128 stands for zero in the data rows.
Here are some points, one per row:
[ 79 122 115 106 126 117 128 137 150 160 134 132 131 138  99 116 125 136
  88 121 124 107  78 152 150 140 137 181 165 146 162 155 130 120 111 117
 143 106  82 158 123  82 113 138  99 126 114 131 126 122 121 121 139 106
 111 136 158]
[126 109 114 103 150 130 150 170 189 122 156 143 110 112 135 148 113 140
 109 162 114 137 123 141  91  95 106  95 118 111 107 115 105 117 131 158
 153 150 127 119 140 137 145 155 171 158 180 161 158 126 141 113 140 118
 135 118 146]
[ 98  80  84 109 177 145 144 139 135  93  99 108 126  98  98 114  99 107
 112  93  90 118 119 138 159 139 114 115 122 130 124 112 118 109 106 124
 143 120 131 128 120 138 139 100 107  84  98  93  98  85 109 112 104 129
 128 139 101]
[118 147 118 111 102 113 148 160 156 150 130  84 144 129 147 152 138 109
 147  92 136 116 106  94 150 120 125 102 128 122 120 116 160 112 116 134
 149 149 156 138 142 167 172 161 179 136 136 119 137 122 144 107 165 128
 117 122 127]
[167 165 147 134 121 109 110 128 139 126 138 125 141 121 146 115 107 102
 117 117  99 117 131 133 139 152 151 183 137 105  90 100 108 143 155 164
 185 148 159 144 125 133 120 111 125 125 128 122 149 142 131 112 112  97
  68  98 106]
[108 122 148 117 142 141 157 107 126 133 150 162 184 154 132 135  88  93
 130 126 144 145 131 110 145 144 147 119 164 128 140 136 153 156 176 152
 144 150 113 100  88  84 102 122 134 114 134 118 101  87 145 121 110 105
 137 124 121]
[138 158 176 154 154 123 109  91 122 100 118 138 117  91 115 149 132 132
 149 130 101 117 141 134 146 149 152 141 140 160 154 107 113 122  84  97
 142 134 125 126 129  95  94 120 117 111 143 145 113 151 165 155 192 192
 161 153 167]
[121 105 113 108 130 125 146 127 130 118 124 133 157 159 130 149 120  92
 111 110 100 116 106  91 105 118 150 157 111 116 131 112 108 142 132  98
 105 148 143 133 173 137 130 156 148 168 158 115 118 131  68 136 133 113
 134 138 101]
[132 169 139 132 149 119 144 134 119 119 153 109 136 109 103 122 141 117
 137 146 117 144 163 141 111 120 107 122 144 156 164 169 138 146 145 137
 122 156 164 178 170 166 146 102  98 114 122 109 128 127 140 151 130  74
 103 115  85]
[192 157 136 127 134 141 120 115 127 149  98 149 140 161 137 133  86 138
  95 130 114 145  89 105  91 130 104 122 133 131 135 149 172 133 128 129
 117 103 138 157 163 145 142 127 126  96 156 143 130 136 141  98 123 143
 117 133 102]
[105 131 141 158 141 154 141 115  99 135 107 131 122 174 129 161 147 114
  72  86  89 107 149 145 148 131 103 105 102 103  96 131 136 131 118 156
 148 132 157 159 141 143 153 139 166 154 137 165 146 144 143 136 112 107
 122 112 139]
[ 97 114 118 113 112  96 105 111 124 130 152 141 141 140 106  84 107 105
 105 142 139 117 105  96  56 100 103  89  82 130 107 113 138 139 109 166
 141 130 135 135 113 145 142 163 140 138 106 133  99 158 141 155 139 137
 115 110 102]
[141 126 124 107 117 146 148 144 160 120 116 162 151 123 132 130 136 113
 157 127 133 116 122 101 139 105  76 111  95 106 140 135 122 163 162 125
 152 118 119 141 154 153 174 168 137 148 135 143 135 174 150 149 113 143
 111 128 150]
[101 116 167 159 171 145 126 135 130 136 129 139 123 115 116  93 116 109
 102 132 160 149 138 159 135 166 168 162 130 134 127 105 118 146 138 104
  99 115 113  98 133 164 141 121 143  99  94 113 146 120 151 135 141 129
 140 180 178]
[156 156 125 123 129 151 116 146 163 151 116 128 154 134 136 130 164 129
 118  98  94  88 122 156 101 137 138 119 126 170 152 122 136 132 145 140
 135 140  89 102 108 121 124 139 133 130 112 109 103 106 109 140  96 123
 136 138 139]
[123 119 100  91  77  81  87 100 115 135 150 170 183 194 198 195 189 183
 171 177 169 166 148 145 125 110  91  89  80  71  77  75  76  84  99 107
 128 139 144 155 150 134 118 111  90  84  74  73  79  82  96 104 129 133
 157 165 191]
[102  80  68  52  68  67  60  69  76  83 101 107 122 128 138 155 163 168
 169 157 138 138 155 152 150 151 153 145 144 141 135 156 151 147 143 144
 120 118 116  98  97 114 114  99 132 131 151 151 159 160 159 156 145 160
 152 180 153]
[136 149 141 132 149 112  99 100 109 100 122 115 120 129 126 140 167 182
 184 173 181 170 166 154 168 144 142 125 107 115  93  89 112 122  78  84
  70  64  68  95 108 119 144 151 161 161 173 164 130 134 114 105  85  89
  59  78  68]
[157 154 121 113 119 127 108 139 142 150 116 116 103 109  75 101 124 120
 118 147 169 159 155 162 170 158 128 139 143 113  96 110 100 105 131 106
  96 125 136 112 135 116  87  93 144 152 132 163 137 133 146 186 158 187
 170 129 104]
[119  93 167 138 109 144 137 124 144 171 154 151 119 114 120 153 136 156
 154 124 100  72  84 112 118 142 150 115 119  90  89 142 113 104 152 151
 109 135 134 138 149 144 154 142 118 122 132 118 128 129 121 153 125 131
 104 106 107]
[107 139 142 135 126 166 151 136 141 148 133 115 124 108 100 122 123 100
 136 145 114 116 131  88  90 112 112 129 157 142 120 137 141 122  95 112
 105 109 129  94  92 110  99  59 120 121 113 111 123 146 108  92  94 122
 112 151 187]
[106 112 100 137 106 116 121 139 137 175 175 167 113 114 128 103 128 127
 111 107 103 122 157 131 145 170 148 143 144 152 154 135 139 122 150 130
 144 104 161 110 125 115 149 145 122 132 143 116  84 113 102  68 103 131
 140 118 119]
[125 162 115 137 113 141  96  96  97  86  98 104  96 107 114 130 100 120
 113 115 132 136 127 154 140 102 153 128 142 141 140 129 154 140 155 132
 128 144 103  98 167 155 112 141 107 115  96 121 111 134  97  94 122 104
 123  72 136]
[127 146 132 147 141 140 123 131 104 119 150 136 136 119 129  81 125 129
 133 107 122  99  90 130 136 117 109  77  74  96 137 124 123 114 126 125
 134 183 162 159 130 130 117 139 127 160 170 172 169 152 121 105 103 114
 142 155 132]
[181 147 133 135 132 100 156 156 128 110 175 128 123 126 148 118 105 101
  87  81 116 105 133 139 157 106 141 138 135 124 127 155 129 132 124 121
  75  83 106 105 101 116 108 112 103  98 102 128 109 120 135 149 122 134
 150 170 165]
[112  91 111 132 126 145 133 178 151 134 153 184 136 161 170 139 116 139
 147 115 141 136 116 124 128 120 135 149 147 182 167 156 137 131 102 139
 126 170 150 144 126 142 111 106 128 128 108 130 138 147 108 134 123 147
  93  88 105]
[121  99 104 141 125  98 139 135 123 166 147 126 123 138 131 160 166 161
 125 121 112 119  74  84  90  83 109 113 114 126 140  79 132 164 156 116
 148 114 139 121 129 123 133  95 119 139 129 148 172 134 150 144 127 103
 144  97 100]
[157 113 106 157 126 161 175 132 122 128 113 105 129 108 105  96 103 145
 146 135 143 164 160 144 154 144 169 132 141 132 107  96 148 127 111 138
 124  99 103 150 113 103 126 134 100 128 122  90 145 147 137 163 172 155
 167 137 164]
[114 161 149 150 160 150 142 165 140 133 117  96  89 150 134 131 128 130
 145 145 150 161 139 134 144 147 133 147  94 113 136 152 126 141 145 144
 136 118 106  80  87  95 117  98  75 106 122 118 127 158 122 135 166 160
 169 165 121]
[178 132 171 156 112  95  90 102 102 127 106 117 107  96  90 112 109 104
 137 139 150 152 151 143 140 111 108 119 137 140 174 173 150 135 138 139
 144 127 124 136 114 110 139 126 131 135 123 102 141  80  65 104 122 114
 122 133 144]
[ 98 119 119 154 159 155 118 118 116 140 153 144 152 139 149 124 137 141
 139 121 135 108 131  88  85  57  92 133 162 118 105 133 106 108 137 134
 143 135 126 144 147 148 155 159 157 156 150 145 139 113 135 139 142 162
 151 140  97]
[170 127 144 128 134 127 149 117 101  82  76  74  66 103 127 123 151 154
 128 149 161 129 111 117 124 143 153 171 169 154 139 136 112 129 134 156
 148 162 161 157 128 139 137 142 129 127  99 117  79 105 122 108  75 123
 129 130 127]
[135 122 133 135  99 125 138 115  90  98  83 100 121 123 160 137 127 121
 138 150 149 160 161 154 120 152 129 127 139 127 141 124  81  42  80  67
  86  92 101  96  88 110 118 145 130 137 142 149 181 165 185 153 148 108
 122  90  85]
[105 110 131 120 118 146 136 142 145 126 112 113 112 128 150 102 139 135
 121 131 114 100 138 100 102 136 116 109 108 128 127 172 167 173 139 105
 110 133 132 141 144 119  77 134 137 118 117 118 113  70 130 118 141 128
 111 104 125]
Along one direction, these points spread out more than along any other. Take the direction at right angles to it along which they spread out most. Go by this last direction. How many in every 100 of the points above lie lower along it than each point below? Round to a whole number. More than half of the points above lie lower than the first one.
[141 126 124 107 117 146 148 144 160 120 116 162 151 123 132 130 136 113
 157 127 133 116 122 101 139 105  76 111  95 106 140 135 122 163 162 125
 152 118 119 141 154 153 174 168 137 148 135 143 135 174 150 149 113 143
 111 128 150] 24
[121 105 113 108 130 125 146 127 130 118 124 133 157 159 130 149 120  92
 111 110 100 116 106  91 105 118 150 157 111 116 131 112 108 142 132  98
 105 148 143 133 173 137 130 156 148 168 158 115 118 131  68 136 133 113
 134 138 101] 38
[136 149 141 132 149 112  99 100 109 100 122 115 120 129 126 140 167 182
 184 173 181 170 166 154 168 144 142 125 107 115  93  89 112 122  78  84
  70  64  68  95 108 119 144 151 161 161 173 164 130 134 114 105  85  89
  59  78  68] 3
[156 156 125 123 129 151 116 146 163 151 116 128 154 134 136 130 164 129
 118  98  94  88 122 156 101 137 138 119 126 170 152 122 136 132 145 140
 135 140  89 102 108 121 124 139 133 130 112 109 103 106 109 140  96 123
 136 138 139] 68
[167 165 147 134 121 109 110 128 139 126 138 125 141 121 146 115 107 102
 117 117  99 117 131 133 139 152 151 183 137 105  90 100 108 143 155 164
 185 148 159 144 125 133 120 111 125 125 128 122 149 142 131 112 112  97
  68  98 106] 56
[170 127 144 128 134 127 149 117 101  82  76  74  66 103 127 123 151 154
 128 149 161 129 111 117 124 143 153 171 169 154 139 136 112 129 134 156
 148 162 161 157 128 139 137 142 129 127  99 117  79 105 122 108  75 123
 129 130 127] 74
[157 113 106 157 126 161 175 132 122 128 113 105 129 108 105  96 103 145
 146 135 143 164 160 144 154 144 169 132 141 132 107  96 148 127 111 138
 124  99 103 150 113 103 126 134 100 128 122  90 145 147 137 163 172 155
 167 137 164] 59
[127 146 132 147 141 140 123 131 104 119 150 136 136 119 129  81 125 129
 133 107 122  99  90 130 136 117 109  77  74  96 137 124 123 114 126 125
 134 183 162 159 130 130 117 139 127 160 170 172 169 152 121 105 103 114
 142 155 132] 29
[106 112 100 137 106 116 121 139 137 175 175 167 113 114 128 103 128 127
 111 107 103 122 157 131 145 170 148 143 144 152 154 135 139 122 150 130
 144 104 161 110 125 115 149 145 122 132 143 116  84 113 102  68 103 131
 140 118 119] 76
[123 119 100  91  77  81  87 100 115 135 150 170 183 194 198 195 189 183
 171 177 169 166 148 145 125 110  91  89  80  71  77  75  76  84  99 107
 128 139 144 155 150 134 118 111  90  84  74  73  79  82  96 104 129 133
 157 165 191] 0
[ 98 119 119 154 159 155 118 118 116 140 153 144 152 139 149 124 137 141
 139 121 135 108 131  88  85  57  92 133 162 118 105 133 106 108 137 134
 143 135 126 144 147 148 155 159 157 156 150 145 139 113 135 139 142 162
 151 140  97] 12
